M: several groups of rows, each row roughly a mix of its group's hidden directions
M (126 x 11)
[[  4 -18  16  24   1 -48  -3  -1  26   0 -20]
 [ -2 -19  -2  -1 -50  10  16   0   0  37  -4]
 [ 29 -23   1   2  15  43 -21 -14  18   7   7]
 [-31 -20   9 -15  16 -13  -1  45 -17   4 -12]
 [ 13  24  -9  11   4  23  32  34  -6   3  29]
 [  0  -6  27   9   3  34  17  14  34  29 -12]
 [  1  -5  22 -19  33   0 -11 -35  22 -25  13]
 [ -2  18  10  42   1  33 -11 -29   5   5 -17]
 [ 26  -5  10 -10  -7  43  -5 -24 -25  23  -5]
 [-24 -22   4  -2  10 -28   3   0 -16  48   5]
 [ 17  37  -9 -16 -16   1 -13 -46  -5  -3   7]
 [ 22  42 -17  -4 -31 -10  -5 -13  -7  -8  26]
 [-13  18  32 -27  25 -33  -8 -17   5   6 -16]
 [-25  31   6  24   3  22 -11  -6 -23  26 -22]
 [-30  -5   4 -20 -21  26  23  12 -22  10 -29]
 [ -6  18  30   9   0  12  16 -23 -21  42   9]
 [ -6  -7  24  13  45  12 -18 -27 -15  15  -2]
 [-12  13  15  11  45  -6 -13  18 -20 -21 -23]
 [ 24   7  15  10  23 -22  21 -43  14 -12   4]
 [ 30 -27 -11  21   9 -23 -17   8   1 -36  11]
 [-17  -3   5  19  17  36 -40  -8   5   0 -26]
 [-10  14  -4  23 -43  10  -2  37 -15   6  12]
 [-46  23   9   5  27  -8  12  10  -7  -2 -26]
 [ 36 -40  10   1  30   8  12   7  -3   9 -17]
 [ 20 -31  17   4  19 -21 -13   3  40 -16  -7]
 [ 30  -5  14 -11  25   0 -11 -38  33  -5   1]
 [-20 -18  -4  14 -11  36  27   8  23 -29   9]
 [ 15  -5   9 -41  35  17   5 -27  13   8   0]
 [-36  26  28   5 -21 -19   5 -10 -10  23 -16]
 [ -8  33 -10 -13 -11  -7  33  14   9  -9  39]
 [-11 -17 -24   6 -30 -41 -25 -13  -2  13  -3]
 [ 30   4  -2  12   5   3 -20  -6  33 -44  -9]
 [  2  44   0   4 -11  -1  12  -3  15 -36  29]
 [  2 -29 -11 -11   1  40  21  30 -10  15 -15]
 [  5  -3 -12 -14  40  23  19 -39  -2   3 -15]
 [ 15 -21  -8  12  14 -37  44  -1 -12  -6  -6]
 [ 33 -50  10 -11  -7  20 -12  -6  -1   6 -10]
 [-11 -30  -8 -13 -20  22  28   3  30  23  15]
 [-14 -13  16 -20 -13 -13  -8 -36  36 -18 -17]
 [  6  -4 -14 -16  40  30  -1  10  30 -15  17]
 [  1   1  25  50 -17   4 -10 -25  15  -4 -12]
 [  8  11  15 -13  17 -26  -1  28  -5  28 -38]
 [-48   9   8 -25  -6 -19  -4 -14 -11 -22 -17]
 [-25   8  11  19   3  19  21  42 -14  18 -16]
 [-27   7  15  29   2  12  13  33  15  24 -22]
 [ 34 -28 -12  -1  22  -9  32 -18 -22  -5  -8]
 [ 14   3 -23 -15  13   7 -37 -24 -19 -32  -9]
 [ -9  -4 -19  -5  18  42  -4   3 -43 -11  -2]
 [-22  25  -1  22  25 -42   2   3   1  -8  24]
 [ -8  24   6   5 -39  -9  20  22 -29   4  23]
 [  5  -5  -5  16 -36 -52  -2  -3  15  -1  -3]
 [  6 -36 -11 -28  31   9 -18   7   6 -19 -22]
 [ 10  12  29  14  10  36 -25 -28  18  11 -11]
 [-16 -40 -10  -1  25 -12 -27 -33  -9  -2   0]
 [ 11  -6 -20  15  -1   5   5  14 -32  40  30]
 [  8  26  25   0   9  -9  19 -19  42  10  22]
 [-14  13  21  -4  32  26  -2  -1 -44  -3  -7]
 [ -9   0  16 -28 -14  14  25  -9  42 -22 -12]
 [-11 -21 -16  -3  23 -29  10  19 -17 -22  34]
 [  3 -26 -37 -15 -39 -18  -8 -14  -4  -5  12]
 [  6  31  12  22  15  13  11  -8 -19   6  45]
 [  6   4  -9  28  -8  -5 -16  -7  29 -49   6]
 [ 16  -7   1 -33   0   8  -4   4  24 -34 -37]
 [ 17 -34 -12   7  26 -34  15 -17   5  -7 -22]
 [  9 -25  10  25   9  -3  -3 -29  38   2  28]
 [ 21  28   4  22  -7  21 -15 -19 -39   6  15]
 [ 38  10  13 -11 -16 -25   1 -18  36 -10  11]
 [ 23  21   9 -26 -28 -13  16   1  -7  -1  40]
 [ 18 -32  20   1  -8 -21 -10  46 -10   1   1]
 [-11 -14   1  -7 -37 -10 -14  45  -2  22  -7]
 [  5   7 -18 -34 -27  -5  17  20 -16  35  -8]
 [ -1  -6 -31 -22 -11  -8   2  41   1 -17  30]
 [  4  19   0  12 -27  45  -5   0  12  29 -19]
 [ 23  19  10  17   4 -16  39  -6  -3 -19  33]
 [-26  10  26   5  -2  31 -20  14 -37  10 -11]
 [ 11 -20   2  26  20 -10  21 -26  12  15 -37]
 [  4 -13 -11  -2  35 -23 -23   1 -26 -36   4]
 [ 28  19   8  -8   0 -13   6 -29  27  -1  40]
 [ -4  44  10   9  36 -10 -16  -6 -12 -22  -8]
 [ 29 -32 -12  -6  23  17 -18  10  35  -3  -2]
 [ 21  26  20 -25 -15   2 -19 -28   4  -8  31]
 [ 32   1  -5 -10 -14  40  -9 -24  28   9  10]
 [ -4 -25 -14 -22   2 -16 -13  43  31   0   4]
 [-41 -18 -39  -1   3 -17  -7 -19  -6   0  18]
 [  3  55   5  15  -2  -9  -2   7 -30  -8  13]
 [  1  32  40  -9  -8   2 -24 -31   6   0  13]
 [-41 -41 -15  11  14 -14  -8 -12   2  15   3]
 [ -5 -19   8 -16 -34  36  13 -28  15  -2 -14]
 [ 13 -25  25 -11 -20 -13  18 -13  40  19  -4]
 [-49  -5  21  26  -1   7  28   8   6  -5  -2]
 [ 37  -3 -18 -17 -46   4 -10  -5  12 -12  -5]
 [  8  -7 -22   6   8 -19 -18  -2 -35  33  30]
 [-32  10 -26  18  -5  34   3  28  15  11  -8]
 [  4 -34   8 -22   5 -38  -6 -33  12 -11  -4]
 [ 16  20  10 -21 -11 -31   8  20  26  14 -31]
 [-14  -1  23 -39  14 -18  12  -2  33  -8 -23]
 [ -2  19  40 -21   5   6  16  -4  -4  26 -34]
 [ 16   0 -24 -28  11  29 -10  15   8 -21  34]
 [-31 -16  18  -2 -19  18  33  10   3  24 -25]
 [-29  -5  34  -8  -3 -19  20  -6  33  13 -23]
 [ 18  -3  20  24  27  23  -1  -5  44   6  -7]
 [ -3  17  -4 -37  31 -19 -14  13  -4 -34 -10]
 [ 22  10 -37   9  -6  -7 -25  -4 -12 -21  35]
 [-24 -35 -17   6  -5  28  -2 -12 -19  33   9]
 [-39 -11  15 -20   8 -22   1   2  17 -20 -33]
 [-12 -21  10  11  22 -37   6 -11  30   5  28]
 [-20   6  38 -18   9  12  27 -16  31 -12  -5]
 [  9 -16  10  -5  19 -50   4  10  10 -30  11]
 [  3 -41   5   1  16 -22  -7  33   0 -24 -19]
 [ 16   0  -5  29 -29  26  19  31 -21  13   7]
 [-13 -16 -11  20   4 -55  -9   9   5 -12  16]
 [  0  29   7   3  -2  48 -26  -6   8  -8  23]
 [  2  18 -31   7 -20   0 -21  10 -47  -7   1]
 [ 11 -10  26 -12  24 -42  -5   6  12 -25  19]
 [ 21 -37  -8   0 -29   2   8  -3  23  19  30]
 [ 19 -20   4 -19   1  49   3  17  11  -5 -24]
 [-36  -3   5  23 -20 -33 -17  13 -10   4 -25]
 [ 11  24   6   9 -37  -3 -11 -29 -26  27  -6]
 [-13 -27  11 -12 -17  -6  15 -37   6  37   8]
 [  7  26 -20 -17  -2   0 -18  -5 -50  -1  18]
 [  6 -21 -16  25  -2  14   7  27 -26  40   3]
 [ 21   2 -21  -2 -21  21  18 -38 -21  21 -13]
 [-28  30  11 -39   0 -15  -1  -8 -12 -24 -16]
 [ 20  35  12   1 -44   2  12 -10  15  20  -2]
 [ -6  14  17  -7  25 -20  -8   9  32 -29  32]
 [-18 -21  -3 -17  -8 -39 -26  32  12  -5  -4]]
which group is each row in? (one row of each group first)
[ 13  12  -5   3 -29 -31  40  -5 -24   1  16] | <88>
[-14  31  27 -24  17  10   6   7  -8 -26 -30] | <83>
[-19  12 -21  15 -18 -34  12  -5  10  10  40] | <31>

[ -5  33 -10   5 -14 -28 -27 -21 -25 -17  15] | <83>
[ 19 -38  22  -6  -6  17  -7 -26  24  24 -12] | <31>
[ -4  18 -36  -2 -12 -10  46   1   8  -4  23] | <88>
[-29 -29 -10 -17   8   2   6  16  26 -17 -35] | <31>
[ -4 -10   7  -2 -14 -14  28  22  16  47 -14] | <83>
[ -4  13  -3  17 -34  19 -19  23 -36  -9  16] | <88>
[ -3 -31 -37 -14 -30  31   2   8 -10  -9  -4] | <83>
[  2  -6  26  -1   0  19  13 -20 -19  50   4] | <83>
[  7 -43 -11   1  -6  21  -9  29 -30  -2 -14] | <31>
[ 18  21 -27   2 -10  -1  -4  24 -42  20  13] | <83>
[ 25  22  -9  32  -7  -6  -6  -9 -13  13  43] | <83>
